[29 -27 69 -1 36 4 -6 -13 -30 -15 -17 -14 14 -4 -29]
[-17 -15 -3 -15 -42 4 -7 17 -8 0 2 12 2 4 -15]
[68 5 3 -9 14 1 -8 -13 17 -21 15 24 1 -6 6]
[16 0 -19 0 14 -2 -3 43 6 -19 -5 13 1 0 -21]
[-11 12 -3 7 13 2 -11 10 4 34 0 1 -5 3 13]
[14 -9 13 -7 18 5 1 -29 -14 -7 9 37 2 3 1]
[-18 10 -22 12 10 -3 -6 15 5 7 -2 20 2 0 2]
[22 -2 -11 -12 26 0 -7 22 13 -27 -5 3 1 -2 -11]
[58 4 -3 -9 18 1 -11 -1 18 -12 5 26 -2 11 -4]
[4 35 -19 19 13 12 2 -6 19 7 -3 5 8 -7 21]
[-6 -25 26 3 24 -5 -14 11 -18 30 -4 1 -9 6 -28]
Give the entry in the bottom-left corner.
-6
The top entry of the column that holds the smallest entry is 36
The largest entry in the first column: 68
The 2nd entry in reading order -> -27
The entry just right of -42: 4
Give the top-left entry.
29
The bottom-right entry -> -28
Give the third entry on the main diagonal.
3
The second smallest entry: -30
Give the fifth-last entry, reading row by row.
-4
The entry just right of the largest entry: -1
The second-last entry, reading row by row is 6
Give the entry directly below 37.
20
Give the top-right entry.
-29
The 2nd entry on the diagonal from the top-right corner: 4
Give the bottom entry of the column that holds the largest entry.
26
Give the entry at the centre.
-29
The entry directly below the largest entry -> -3
Give the entry just right of 36.
4
Give the third largest entry.
58
The bottom entry of the column that holds the smallest entry: 24
Give the last entry of the smallest entry's row.
-15
The entry just left of the centre entry is 1

Read these off the row that follows.
1) Find the entry just right of 715.
2) Find the minimum.
(798, 88, 715, 122, 709, 67, 286)
1) 122
2) 67

Questions about the grid below.
1) Find the entry just left of the smallest entry.
2) Find the largest entry in the first row.
3) Find the second entry from the end, reading row by row.
4) Find the last entry in the row that holds the smallest entry.
5) Find the entry in the bottom-right corner.
6) Find the 3rd smallest entry.
7) Find the first entry on the main diagonal.
8) Find the entry just left of the largest entry.
[[-125.9, -164.6, -127.1, -82.1, 24.0, 61.9, -84.7, -130.3, -174.0, 44.2, -140.4, -86.7, 153.8],
 [-183.9, -191.8, -69.2, -173.2, -242.2, -166.9, -28.8, -70.4, -123.8, -184.7, -130.0, 85.7, -41.4],
 [-26.4, -256.2, -209.8, -104.9, 125.9, -227.7, -133.1, 65.6, 54.9, -103.7, -87.1, -14.9, 147.1],
 [-39.9, -69.3, -106.8, -91.4, 14.1, -26.6, -138.7, -252.7, -82.6, -63.4, -2.0, -68.4, 92.6],
 [94.8, -116.6, -208.9, 83.1, 64.0, -32.7, 121.8, 23.0, -99.7, 37.8, -92.8, -106.8, 6.4],
 [-153.6, -100.5, -155.7, 208.8, -136.3, -252.1, -96.9, -5.3, -10.4, 9.2, -106.4, -154.8, 29.2],
 [-120.7, -38.4, -119.5, -8.2, -112.8, 70.1, -32.3, 54.5, -111.3, -249.3, 68.3, -10.7, -47.0]]
1) -26.4
2) 153.8
3) -10.7
4) 147.1
5) -47.0
6) -252.1
7) -125.9
8) -155.7
